Families of rows that turns and mirrors carry onto each other, the same ones carrying the whole set onto itself: the rest of each named row's family, in list order
5 families of 6 rows
gen: [-0.88  3.82  2.41 -0.41 -1.16 -0.58 -0.36 -4.09 -1.74]
zovar: [-2.56 -0.34  5.41 -0.92 -2.31 -2.35  3.60 -4.28  1.83]
Mor: [ 1.32  1.78  4.10  1.37 -2.87  2.63  0.87 -0.78 -1.46]
vetat: [ 1.26  2.07  5.80  3.82 -2.87  1.24  1.50 -2.14 -0.04]
bevim: [ 0.76  0.47  2.22  2.28 -0.25 -2.12  2.70 -5.26  1.01]
sodo: [-1.08 -0.10  1.65  4.42 -0.54 -1.70 -1.78 -0.13  2.44]
ruri: [-1.32  2.25  6.63 -3.15  0.17 -2.87 -1.12 -1.87  2.25]
boki: [ 3.22  1.06  4.96  3.05 -1.98 -2.56 -2.58 -0.67  1.75]
mav: [-0.84 -0.82  4.56 -0.50 -0.99 -0.05 -1.66  2.81  0.36]
nusi: [-2.17 -0.80  4.45 -2.33  1.31 -3.03  1.83 -3.23  0.93]
por: [-3.08  2.36  2.48 -2.66 -1.55 -2.57 -0.22 -3.59  0.22]
fizet: [-3.70 -1.48  3.53  0.19 -0.12 -1.14  3.38 -3.25  2.12]
mutur: [ 1.46  0.17  5.65  0.73 -0.14 -0.10  1.63 -5.43 -1.16]
Boduf: [-3.02 -0.95  3.74 -0.47  0.88 -3.58 -0.98 -2.87  4.00]
Kefat: [-1.43  0.31  1.72  4.74 -0.24  0.67  0.31 -2.94  0.74]
fipen: [-1.75 -0.21  5.93  2.83  0.13 -1.08 -0.75  0.26  4.96]
Gigo: [-0.10  1.46  4.78  2.76 -3.31 -0.34 -2.92  1.12  3.17]
lited: [-3.87  0.27  5.65 -2.19  0.82 -2.72  1.54 -1.45  2.21]
koli: [ 2.20  2.73  3.76  0.85 -1.91 -1.15 -3.78 -0.09  0.83]
lopid: [-1.68  3.29  3.88  0.48 -2.28 -3.40 -1.96  0.62  3.55]
Dake: [ 1.92 -1.51  5.32  2.23 -2.72  1.27 -1.76  0.33  2.34]
Nole: [ 1.56  3.29  2.75  1.98 -4.37 -0.58 -0.16 -4.05  1.28]
vus: [ 0.75 -1.50  3.76  0.47  0.14  1.83  1.72 -3.61 -1.48]
lok: [ 0.81  1.04  2.33  1.69 -2.37  0.33  2.90 -3.79 -1.48]
nubi: [-1.61 -2.18  6.40 -1.41 -0.55 -3.51 -0.78 -2.70  3.60]
Dip: [-0.44  1.41  6.51  0.82 -2.55 -3.58 -0.47  1.71  3.19]
balu: [-0.31 -0.43  5.41 -3.11 -0.52 -1.18  3.42 -1.56 -0.16]
rop: [-2.75 -2.30  4.80 -2.37 -0.55  0.18 -0.36  0.12  0.42]
Fenil: [ 2.11  0.40  2.29  2.48 -2.59  0.78  0.40 -3.97 -1.09]
Kov: [-0.44  0.74  5.45  1.53 -1.08 -1.30 -4.02  0.79  3.49]

The rest of the family of vus: Mor, fizet, Boduf, koli, lopid
The rest of the family of boki: zovar, vetat, mutur, nubi, Dip
The rest of the family of Nole: bevim, ruri, fipen, Dake, balu

Families of rows that turns and mirrors carry onto each other, the same ones carrying the whole set onto itself: the rest of each named row's family, in list order
5 families of 6 rows
Buno: [-1.50  0.19  2.65  1.89  1.10  0.53  1.95  1.82]
dasuf: [ 0.90 -0.74 -2.86  0.78  1.13  1.18 -2.94 -3.65]
zosu: [-2.03 -0.33 -1.48 -1.60  2.81 -0.31  2.59  1.74]
mobo: [-0.29  1.05 -0.20 -0.61  3.90 -0.66  2.16  1.85]
varu: [ 0.93  0.60 -0.50  2.14  0.54 -2.45 -4.48 -1.40]
femeg: [-1.22 -1.20  2.85  1.50  0.37  2.17  1.62  0.28]
nanam: [-0.08 -0.48 -1.41  3.44  1.09 -2.35 -3.78 -0.09]
pavik: [-2.70 -1.67  1.73 -1.53 -1.15 -3.67 -1.36 -0.08]
Pegot: [ 0.61 -1.42 -3.76 -1.96 -0.93 -2.60  1.15 -0.99]
fulo: [-2.91 -2.29  1.03  0.65 -2.59 -2.77 -0.75  0.33]
lil: [-0.57  0.25  3.90  0.72 -0.38  0.57  1.87  0.47]
Datur: [-0.54 -0.73 -1.14  2.31 -0.98 -3.17 -3.64 -1.85]
Nura: [-1.46 -2.54 -3.65 -2.27 -0.01 -0.82  1.45 -1.90]
lela: [-0.02  0.54 -0.88  2.63 -0.86 -1.18 -4.32  1.07]
Sosut: [ 2.10 -0.47 -1.92 -0.60 -0.15  1.56 -2.05 -3.77]
Bor: [-0.02 -0.87 -3.01 -3.67  0.74 -0.78  1.20 -1.41]
Fava: [ 2.71 -1.27 -0.82  0.12 -1.73  2.34 -1.92 -2.00]
Sapad: [ 2.01 -0.14 -2.59  1.47 -2.06  1.12 -1.47 -2.58]
laza: [-1.40 -0.32 -1.40  0.61  4.73 -0.77  1.59  1.12]
Kirof: [ 0.78  0.75 -1.28  1.14  4.38 -1.24  1.83  0.01]
metuf: [ 1.20 -1.83 -1.77  1.44 -0.18  2.28 -1.59 -3.59]
boro: [-1.43 -0.74  1.96  0.38 -2.57 -3.45 -1.60 -0.18]
ger: [ 0.51  0.04  0.01  1.77  1.80 -1.30 -4.50  1.06]
mirik: [-3.42 -0.50  1.95 -0.31 -1.96 -1.69 -1.78  1.37]
Vuba: [-0.07 -0.40 -4.28 -1.06  0.13 -1.49  1.55 -3.04]
notip: [-2.81  0.14  2.99 -0.69  1.27  1.53  1.47 -0.53]
dogag: [-0.41 -0.68  3.47 -0.07  0.61  1.30  2.14 -2.05]
Dut: [-1.33  0.96 -1.18 -0.08  4.25 -0.39  2.30 -1.39]
Tebe: [-0.51 -1.52 -3.46 -2.81  1.09  1.42  1.15 -2.11]
Loran: [-1.79 -1.07  2.42  2.18 -2.94 -1.70 -0.82 -0.34]

The rest of the family of pavik: Pegot, Fava, Kirof, ger, dogag
The rest of the family of zosu: Buno, dasuf, Datur, Tebe, Loran
The rest of the family of lil: mobo, varu, Sosut, Bor, boro

